In the rows, 128 means zero.
Rotation paths and how fast each direction turns (deg/step):
Each turn is a multiple of 5 degrees from 10 to 175, or 0.
Each row of a path follows its step; steps can be skipped.
path 1
step 0: [125 126 137 122 132 129 125 128 132 123 131 117 113 122 131 124 129 115
 130 129 116 129 130 128 123 128 128 134 126 124 133 125 131 129 131 126
 128 121 121 127 125 127 126 139 119 123 126 125 121 114]
step 1: [134 125 132 134 137 124 128 127 134 139 128 124 117 125 130 122 127 129
 130 134 124 124 139 122 127 116 130 131 127 119 138 132 138 132 133 116
 126 124 129 127 128 131 130 135 125 138 127 130 127 128]
step 3: [132 125 122 120 125 126 133 138 130 127 125 130 140 134 131 119 135 125
 132 132 118 121 132 123 123 120 136 124 130 126 121 122 129 127 124 117
 127 125 127 122 121 123 135 125 138 129 135 132 129 126]
step 4: [126 119 129 121 131 134 132 132 128 119 127 128 128 128 115 121 138 133
 133 122 127 125 125 124 126 121 135 124 121 123 122 126 116 134 124 123
 136 123 132 119 124 129 115 128 127 126 134 132 122 134]
step 5: [122 123 123 121 130 126 131 129 128 135 130 125 116 127 124 135 130 131
 122 132 126 133 127 125 127 126 140 136 127 131 121 122 122 122 124 122
 138 133 131 120 127 125 120 133 125 124 128 138 119 117]
step 6: [136 129 127 126 130 130 132 125 119 128 121 128 118 127 126 133 129 126
 112 128 130 129 130 120 124 116 128 141 123 120 131 125 130 132 122 127
 126 136 123 123 131 138 128 140 130 123 134 129 126 124]
step 7: [132 125 120 124 134 125 131 128 129 119 121 122 120 134 134 127 117 121
 130 131 122 125 138 133 125 126 122 141 121 120 136 127 131 122 130 130
 132 128 116 132 121 129 123 135 131 129 132 127 121 129]
step 8: [133 120 125 131 136 129 130 134 141 125 126 126 132 130 133 124 121 127
 125 131 127 129 128 125 126 116 139 127 135 125 133 134 136 125 134 124
 128 130 120 121 117 129 128 135 134 138 124 123 122 137]
step 9: [129 122 118 123 131 130 130 130 127 122 137 120 131 124 133 126 124 131
 126 128 120 127 127 114 121 126 134 114 127 125 124 129 133 133 139 131
 122 122 125 124 121 133 117 125 128 124 128 127 121 131]
step 10: [124 123 123 120 125 132 138 133 128 130 141 131 128 128 133 131 133 139
 129 130 118 129 129 131 126 121 129 124 119 127 122 120 134 135 134 123
 127 124 136 122 123 128 133 132 136 132 132 139 124 122]
step 11: [129 129 129 113 128 128 139 130 123 123 133 130 116 130 121 126 131 121
 126 125 131 136 124 132 132 116 135 130 120 124 130 119 121 138 135 125
 127 128 138 125 128 130 122 129 132 133 130 127 134 131]
Speeds:
[129 129 126 127 128 129 126 128 127 127 131 126 129 127 127 126 127 129
 128 128 127 127 129 125 130 128 127 127 129 130 131 130 130 126 128 126
 130 126 127 131 126 128 130 130 129 130 128 127 128 129] | 55
path 2
step 0: [127 132 133 131 128 132 121 131 128 138 126 129 120 131 134 133 125 118
 131 125 129 137 132 132 134 122 126 125 122 125 131 132 135 132 140 127
 117 121 123 138 122 117 141 128 117 132 125 134 120 132]
step 1: [136 128 134 121 125 115 131 125 130 123 135 127 136 129 130 128 127 130
 134 131 137 124 138 130 115 128 123 128 123 133 125 129 134 126 125 119
 132 138 126 136 135 126 136 122 133 138 126 140 134 123]
step 2: [131 126 120 126 121 130 126 126 137 132 134 119 131 121 121 120 131 128
 137 120 123 133 127 133 133 125 131 124 130 127 138 129 129 130 137 125
 114 138 128 126 120 124 144 125 124 118 122 130 119 130]
step 3: [135 122 135 130 130 132 138 130 122 128 128 119 131 130 132 126 125 125
 124 134 133 119 129 128 124 124 122 134 129 125 135 131 136 130 123 116
 135 129 118 132 114 122 138 127 122 135 141 136 130 128]
step 4: [132 126 123 129 128 126 120 119 134 136 126 126 131 124 134 126 137 132
 125 126 126 141 132 131 130 131 131 125 134 121 123 125 136 139 135 125
 113 134 133 133 126 127 139 121 136 137 128 130 137 120]
step 6: [138 129 130 117 128 113 134 118 132 136 135 120 123 131 130 127 134 128
 116 131 121 130 136 130 128 127 133 131 119 125 128 130 129 134 127 127
 121 129 123 125 132 119 142 130 121 134 121 134 126 128]
step 7: [127 129 137 125 124 128 122 129 130 131 135 128 134 130 119 127 124 122
 128 119 145 139 126 128 128 128 126 130 134 125 133 131 131 130 129 117
 132 148 128 131 122 123 136 123 134 124 138 131 124 130]
step 8: [131 137 129 123 130 127 135 115 129 124 123 120 127 133 130 114 129 128
 130 134 123 126 127 140 131 130 121 124 131 130 128 127 136 133 141 122
 129 128 123 125 118 126 136 124 118 139 123 131 130 133]
step 9: [129 124 125 122 125 131 122 133 124 140 131 124 132 139 137 127 135 126
 126 121 133 138 133 126 125 118 130 133 120 134 131 129 131 128 131 126
 125 135 119 145 120 125 133 129 134 125 131 138 138 125]
step 10: [126 125 135 119 134 125 139 123 131 122 134 130 138 130 123 130 132 126
 142 135 128 128 136 136 131 130 133 128 137 123 123 124 134 131 134 118
 116 128 130 133 134 123 138 124 126 135 132 134 120 137]
step 11: [138 130 128 120 123 127 115 137 139 138 130 121 123 136 128 126 130 131
 123 129 130 122 131 129 120 122 129 125 128 136 135 131 128 128 125 121
 121 136 124 121 118 136 138 126 123 134 129 136 123 125]
Speeds:
[130 127 128 125 125 128 129 129 129 128 132 130 128 127 125 128 129 129
 126 129 130 126 128 129 128 126 129 127 128 126 131 130 127 127 128 128
 130 127 131 125 129 129 130 129 128 127 128 129 127 130] | 80
[129 130 128 130 127 127 130 125 128 125 128 127 128 127 128 125 129 127
 131 126 127 130 126 129 127 127 127 128 126 128 131 129 129 127 128 127
 132 130 128 130 126 127 128 127 128 125 126 129 129 128] | 60
path 3
step 0: [122 126 124 129 134 132 128 129 121 122 131 122 132 122 138 117 125 129
 125 129 128 136 130 122 124 120 124 131 131 124 125 123 127 128 127 118
 131 137 123 126 131 121 127 132 126 125 135 138 129 128]
step 1: [130 129 125 122 125 126 128 121 131 133 131 128 129 123 127 118 125 126
 124 134 127 121 128 128 129 135 119 129 125 133 132 132 128 125 128 124
 119 144 130 131 137 129 127 130 131 127 130 138 124 127]
step 2: [140 122 136 127 124 127 131 129 127 125 132 135 124 132 119 128 127 131
 121 133 128 123 127 127 128 125 129 128 122 127 136 132 121 127 119 120
 120 124 124 128 134 133 134 129 122 129 131 126 124 129]
step 3: [130 122 130 126 129 133 125 132 121 114 125 124 130 128 127 134 124 131
 125 128 130 134 127 131 123 130 129 126 127 131 120 132 127 124 122 122
 128 123 130 129 129 127 137 124 118 125 123 135 139 133]
step 4: [124 123 127 130 122 134 125 123 132 129 125 121 134 123 124 128 131 131
 125 129 129 138 134 124 128 122 112 125 122 128 119 128 126 130 130 129
 129 136 119 127 127 128 126 124 126 128 124 135 133 124]
step 6: [133 128 137 127 133 130 129 129 125 128 134 135 141 128 125 126 130 124
 132 129 131 128 126 128 128 133 127 137 126 133 131 127 127 122 120 118
 113 127 135 129 127 126 137 123 130 129 127 127 128 129]
step 7: [128 120 126 124 119 125 129 130 124 117 125 128 142 133 127 130 125 127
 134 133 137 124 127 130 125 125 129 122 126 131 128 125 119 124 126 132
 125 133 123 130 121 129 134 127 117 130 127 128 124 127]
step 8: [123 128 136 125 116 121 123 130 133 120 126 122 129 132 122 129 123 120
 123 122 123 132 134 130 125 124 121 134 130 129 125 131 129 133 127 129
 136 133 121 126 128 130 130 132 126 134 120 134 131 132]
step 9: [124 127 139 125 128 124 127 130 140 133 131 129 130 121 127 126 125 136
 129 127 134 140 126 126 120 129 127 139 127 125 129 138 125 133 123 125
 127 133 129 123 128 130 125 123 134 124 127 125 134 125]
step 10: [125 128 136 129 129 133 124 122 124 135 122 129 131 128 122 127 124 133
 135 128 132 121 125 132 132 130 126 129 126 131 141 130 124 128 124 135
 120 127 134 121 118 126 135 117 127 125 127 128 132 124]
step 11: [127 131 140 123 133 126 127 131 119 123 131 128 136 130 130 127 127 119
 129 121 130 125 131 126 134 117 126 123 127 129 131 118 119 132 125 127
 131 126 124 125 115 123 127 130 123 126 127 129 126 131]
Speeds:
[127 125 128 129 126 129 127 126 128 128 129 130 129 126 130 128 127 125
 127 130 125 129 128 128 127 126 129 127 129 129 129 127 125 130 123 129
 126 128 128 127 129 129 128 126 129 129 126 130 129 129] | 0
[126 127 127 129 128 129 130 128 128 127 128 127 129 130 128 129 127 127
 128 128 130 128 129 124 127 127 129 130 126 123 126 130 127 130 130 129
 130 128 128 128 131 128 129 127 129 130 125 129 131 129] | 80
[125 128 130 130 128 129 129 128 128 125 129 127 130 128 129 126 127 128
 131 127 125 127 127 130 128 126 127 123 129 128 126 128 130 130 130 128
 127 129 126 130 128 128 128 128 125 127 128 127 129 129] | 95
path 4
step 1: [132 125 126 132 128 125 125 133 126 121 125 118 126 136 128 128 122 115
 129 129 124 123 130 127 126 116 143 132 128 126 123 128 134 126 129 133
 113 126 136 122 126 136 120 134 129 132 130 139 128 131]
step 2: [128 134 127 130 132 133 134 132 132 132 122 127 130 122 135 139 116 138
 121 125 119 131 121 127 124 122 121 134 130 121 131 132 130 118 125 136
 124 131 129 128 134 127 136 128 120 123 121 135 118 131]
step 3: [125 129 122 130 136 129 122 135 128 134 125 125 129 122 128 118 129 134
 122 134 131 127 122 134 119 130 118 130 119 141 123 130 127 122 129 123
 133 126 121 121 127 120 128 138 126 129 141 129 135 135]
step 4: [120 127 135 126 129 126 126 132 136 123 130 112 120 126 117 125 120 124
 129 129 114 133 133 128 141 128 131 136 125 133 130 129 121 134 130 125
 133 124 128 126 127 124 123 132 127 132 125 117 126 128]
step 5: [129 133 133 126 128 135 120 130 133 128 131 129 126 137 140 121 113 141
 130 130 130 126 133 120 122 124 127 132 136 120 128 129 126 142 124 123
 125 126 135 128 124 131 123 121 130 129 134 130 126 123]
step 6: [130 125 116 124 136 138 138 132 129 125 126 124 130 133 124 128 140 129
 133 133 126 124 133 136 125 132 116 133 136 125 124 131 123 128 118 137
 126 123 129 132 128 127 132 116 126 133 134 133 124 136]
step 7: [133 135 125 127 136 125 123 123 131 124 134 128 138 126 126 128 128 113
 128 120 128 121 128 128 121 124 133 143 134 139 132 134 128 131 134 141
 134 133 123 129 131 129 128 135 131 127 133 126 133 130]
step 8: [130 135 131 128 128 133 128 126 131 120 127 127 141 128 136 132 125 139
 125 131 119 122 122 130 137 119 133 122 117 132 130 131 124 132 133 128
 129 115 125 127 122 133 137 132 132 129 117 129 126 126]
step 9: [119 128 123 133 117 129 132 133 114 127 135 129 119 133 134 122 127 131
 121 131 127 128 127 137 129 131 125 128 128 126 132 138 129 132 126 130
 129 121 136 118 128 127 129 135 136 114 137 132 124 135]
step 10: [130 131 134 134 137 122 132 134 117 141 127 119 121 123 121 133 125 122
 134 130 122 123 141 127 126 116 129 134 127 131 129 136 131 121 123 125
 126 125 135 132 124 131 124 123 128 130 127 131 132 136]
step 11: [125 129 129 121 125 130 126 133 135 139 133 129 135 119 133 134 115 128
 124 124 119 134 123 129 115 125 125 133 127 129 123 120 131 136 138 125
 130 131 125 129 131 134 134 119 132 135 129 131 128 139]
Speeds:
[130 129 126 128 129 128 129 131 126 129 127 126 127 129 126 126 129 128
 129 128 131 129 126 131 131 130 130 129 127 129 127 128 131 129 128 129
 129 127 128 127 130 127 128 125 128 126 129 128 130 126] | 120
